In the rows, 128 means zero.
One turn moves each row of this set onto another row. After a few examples, where does it send each row asked below?
dit: [126 153 121  97 126 131 101  89  94 130 104 144  97 126 121 126 115 136
 142 177 121 133  97 132 122 145 120 136 158 142 116 143  91 137 131 124
 161 100 135 139 158 163  89  77 161 121  87 135  77 102 108 155 108 155
 122]
puleg: [143 114 122 108 143 126  85 105 122 132 102 157 120 131 117 132 125 111
 131 123 132 144  92 171 124 158 144 158 134 119 122 166 108 118  78 154
 184 117 128 125 145 164  89 132 139 145 130 165 111 115 131 129 147 100
 113]
Tuliz: [127 134 111 123 146 125 110 119 107 120  93 157 103 144 116 135 103 145
 129 152 109 143  86 116 154 169 105 143 127 106 134 138 108 149 106  90
 138 128 130 141 152 160 118 115 183 123 132 102  75 132 132 134 109 139
 170]
Kup: [107 128  90 109 144 153 146  89 113 113 129 157 105 157 110 141 123 100
 134 159 111 142  70 166 128 158 143 129 122 169 141 140 140  93 110 114
 160 126 114 118 123 120 129 128 119 121 109 169  89 133 173 180 114 115
 138]
duki: [123 143 102 141 122 142  96  91 158  99 133 163 136 152 118 125  98 136
 101 136 120 145  86 142 140 159 110 177 141 158 133 135 105 106 101 145
 161  90 109 113 108 147 105 126 145 111 156 150 104 118 157 184 125 114
 162]
puza: [136 133 147 146 107 161 126 135 164  97  89 122 113 176 128 166 120  98
 108 120 135 135  82 151 123 137 137 153 142 144 142 122 107 112  95 117
 159 101 141 129 112 128 131 118 174 108 112 125 134 150 140 155 105  92
 105]
Logid: [111 152 121 104 114 171 117 121 122 108  73 124  81 125 121 161 132 102
 114 142 143 169  77 146 119  99 138 128 154 143 114 118 132 119 139 107
 153  92 118  91  80 142 108 135 127 121 124 117 110 126 108 179 111 140
 103]
Kiz: [152 148 108 101 149 133  93  96 126 140 127 164 120 121 107 123 117 122
 146 131 127 151 121 170 118 132 144 132 133 132 131 157 100 102  82 156
 182  99 151 116 153 127 113  97 143 148 134 124 130 120 140 136 108 108
 111]
Puvi: [131 113 108 114 110 119  79  99 108 109  88 160  73 164 108 150 118 153
 143 161 122 144  81 136 131 147 101 128 126 138 112 140 114 143 100  76
 169 110 135 120 129 157  91  97 155  99 128 104  93 130 100 161 116  98
 119]
Ret: [108 147 132 107 123 163 138 105 142 114  87  89  79 137 128 154  91  99
 106 152 124 155  87 125 126 140 179 142 172 115 126 138 116 127 113 131
 145 106 116 140 136 145 126 143 148 119  99 162  83 140 156 168  92 132
 124]
tazok: [129 132 147 143  99 153 119 126 172  92  90 123 110 170 120 178 120 101
 107 119 136 134  81 148 119 137 129 147 149 140 135 124 101 107  88 114
 160  96 147 129 109 131 130 127 172 116 107 119 124 148 136 167 105  94
 116]
rom: [105 148 144 110 126 161 134 102 138 111  81  90  78 135 131 153  87 104
  99 150 129 158  90 125 124 141 175 143 161 121 121 133 119 121 116 133
 145  95 111 139 125 138 136 140 143 117 104 163  83 150 154 147  87 129
 126]
bisa: [100 131 128 145 100 162 121 121 122 129 101 152 114 140 127 145 125 112
 136 111 142 152  91 130 120 148 155 153 156 112 158 121 130 133 147 137
 188  87 117 143 143 154 122 122 172 139 129 127 148 167 129 182 111 132
 106]
Rilu: [107 143 108 108 115 138 143  80 103 114 123 168 109 146 129 122 150 115
 100 179 130 119  92 135 108 148 145 135 109 140 129 163 109  81 122 117
 170 120 112 116 127 110 117 126 157 126 140 150 113 147 161 181 115 128
 168]
Vidu: [116 149 112  98 148 126 149  88 113 113 133 169  95 140 123 100 150 149
 112 156 117 125 106 145 141 158 124 155 141 151 142 136 122  92 147  99
 149 116 117  99  99 114 102 143 164 127 114 135 104 140 133 172  81 110
 137]
Sevi: [135 118 100 104 149 133 105 123 138 112  99 134 110 124 120 115 117 131
 141 114 121 144 121 169 129 145 114 186 133 149 130 129  93 123  78 136
 158 123 136 108 119 162  90 125 125 134 146 145 117  98 119 129 117 100
 138]
rig: [118 135 148 112 135 126  82  66 125 113 150 174 104 122 115 121 111 144
 131 152 136 158  89 173 141 139 136 134 124 127 140 146 141 111 118 159
 124  97 132 102 114 133 106 128 158 104 140 140 125 127 153 168 136 109
 121]
kero: [ 98 146 114 144 119 134 134 109 127 128 100 159  96 131 128 165 134 120
 112 127 171 132 126 148 141 150 125 115 119 148 125 129 120 141 142  95
 167 105 130 137  92 143 126 154 166 140 115  76  96 152 119 172 125 117
 110]
bavag: [104 154 123 113 114 168 117 114 118 112  69 127  76 127 124 163 126 105
 106 142 143 177  90 145 119 113 147 129 149 150 109 118 137 118 139 113
 148  87 104  89  83 139 114 131 125 116 136 118 107 131 106 170 113 133
 103]
Gagak: [149 148  93 106 127 154 112  82 136 133 111 141  98 144 114 142  97 102
 112 150 114 104 112 140 123 167 112 141 137 168 106 131 114 147  99 113
 128 130 151 127 146 162 121  93 156 116 103 103  82 109 105 151 115 107
 142]
fuf: [129 137  85  88 131 116 107  86 123 146  82 189  80 151 100 125 135 115
 136 101 102 142 123 150 131 147 120 129 137 140 121 130 143  98  92 112
 194 126  98 109 127 149 123 131 119 109 131 137  93 135 130 149 102 133
 126]
zuduv: [141 118 131  91 151 149  80  84 127 114  97 171  64 142 117 168 127 110
 141 143 116 133  58 119 125 184 132 131 156 137 111 139 124 132 103 110
 157  89 147 130 141 149 132 103 132 116 104 109 106 123 115 166 117 149
 125]
pok: [108 147 111 126 161 125 114  64 149  90 149 147 128 135 122 159 106 156
 125 156 129 139  75 173 134 132 131 154 141 147 127 144 107 114 129 147
 146  88 135 132 115 134 118 109 141 112 153 139 125 106 156 147 106 134
 141]
Muved: [124 130 113 128 117 155  91 102  91  78  84 150 113 134 115 150 120  80
 131 130 118 129  85 143 106 170  97 141 127 133 110 133 148 114 113 113
 163 137 150 128 143 162 101 110 159 146 120 109  94 120 108 142 111 126
 150]
Leb: [103 146 101 100 120 129 114 120 116 151 103 120  84 111 132 121  85 131
 145 146 157 153 101 129 149 102 153 125 135 138 144 111 116 169 137 135
 135  83 128 124 122 148 121 134 164 131 133 111 110 137 151 186 116 117
 124]
zoros: [139 150 104 109 136 126 109  90 133 128 121 164 114 117 118 128 124 128
 139 123 146 134 144 148 132 147 126 176 141 115 110 136  91 122 107 156
 173 125 134 111 137 146 113 112 142 137 156 124 126  86 138 131 108 145
 137]
Mizos: [112 148 103 104 126 137 122 130 115 151  99 123  85 118 140 114  93 125
 144 144 157 148 101 128 148 108 158 132 131 150 148 107 117 168 143 136
 141  82 125 123 122 141 120 123 160 126 139 110 127 138 152 181 117 116
 116]
san: [107 149 131 141  94 126 135  99 119 129  86 109 106 157 138 139  85 135
 102 139 121 143 136 148 117 137 136 120 119 152 162 136 121 114 109 137
 175 103 109 159 131 134 137 124 182 110 113 127  87 176 128 166 101 128
 129]
Dezu: [124 155 124 124 131 112 119 117 127 106  79 109  87 161 157 180 112 113
 113 157 140 144  93 150 157 121 144 139 132 162 112 129 106 145 117 147
 150 127 147 124 104 151 120 138 184  92 138 124  90 108 146 160 125 139
 103]
nupel: [127 158 126 126 126 116 125 124 120 111  77 111  90 162 163 174 114 110
 118 148 146 136  91 147 156 126 153 152 132 161 110 124 108 146 129 145
 146 123 138 117 109 147 117 131 183  94 138 131 100 108 157 152 126 131
 100]
tefod: [ 89 137 117 124 148 132  76  84 128  94 134 187 113 121 138 120 123 133
 113 127 108 150  89 148 118 145 149 160 128 148 142 137 122 116 108 123
 160  92 144 120 115 172  98 140 166 121 149 156 115 148 154 165 133  86
 147]
gel: [111 147 124 130  92 125 135 105 115 127  90 109 110 155 138 138  90 129
 109 141 122 131 131 146 121 125 132 116 115 150 166 136 115 120 104 140
 175 117 126 159 132 139 135 127 187 114 105 127  88 176 128 178  98 129
 138]
Kikav: [136 132  91  84 153 105 130  91 144 146  88 163  96 153 102 126 135 144
 105 127 118 111 101 144 141 148 123 137 148 127 111 155  99 106 100 104
 193 103  99 133 128 135 117 133 133 129 127 136  93 146 122 122  80 112
 139]
lis: [ 90 149 122 143 119 136 132 109 125 133  98 162  99 128 129 160 125 124
 106 126 171 139 128 143 139 150 127 117 114 156 125 122 118 139 142  96
 169  92 119 138  89 144 135 145 156 136 116  86  93 161 121 155 123 118
 110]
Lepi: [ 99 117 108  77 146 126 128  96 121 133  85 169  67 120 101 138 146 108
 146 125 127 140 113 156 125 144 141 120 114 121 111 140 117 103  85 106
 150 126 119 116 139 137 132 130 107 119 136 142 107 137 157 126 112 133
 156]
fov: [126 149 108  91 112 131  92  79 115 124  76 128  92 142 108 149  95 119
 140 126  96 142  74 123 105 154 119 141 144 128 138 146 120 118 106 109
 124 101 128 111 176 135 122  85 157 126 126 105 119 126 137 163 107 150
 171]
kol: [119 130 101  93 133 130 137  60 123 122 125 161  99 155 120 127 131 127
 115 153 121 113  73 160 117 129 127 152 133 141 140 126 152 117 145  96
 158 136  90 115  92 144 109 142 130 103 113 170 105 115 133 158 119 120
 123]
ref: [140 127 128 119 130 162 107 116 121 116 106 139  78 114 100 104 112 112
 141 174 131 157  84 131  98 163 113 122 141 111 128 147 121 111 115  87
 143  99 138 146 160 148  74 111 143 146 116 104 106 121 123 153 123 118
 133]
Tolas: [119 120 115  85 138 112 139 106 109 134  72 141  88 145 100 132 148 143
 125 148 118 145 104 167 146 154 122 130 133 124 113 172 100  85  92 138
 156 121  98 109 144 117 107 122 131 117 146 141 103 140 122 139  94 142
 151]
ninop: [ 95 135 126 139 106 162 114 115 129 128 100 150 113 131 120 146 125 114
 129 112 130 165  90 128 117 142 149 147 163 106 165 125 129 130 140 135
 181  88 121 145 139 162 123 132 173 141 128 123 142 168 116 193 110 142
 115]

san -> bisa
Kikav -> Kiz
Where do these go?
rig -> kol
Dezu -> Ret
ref -> Puvi

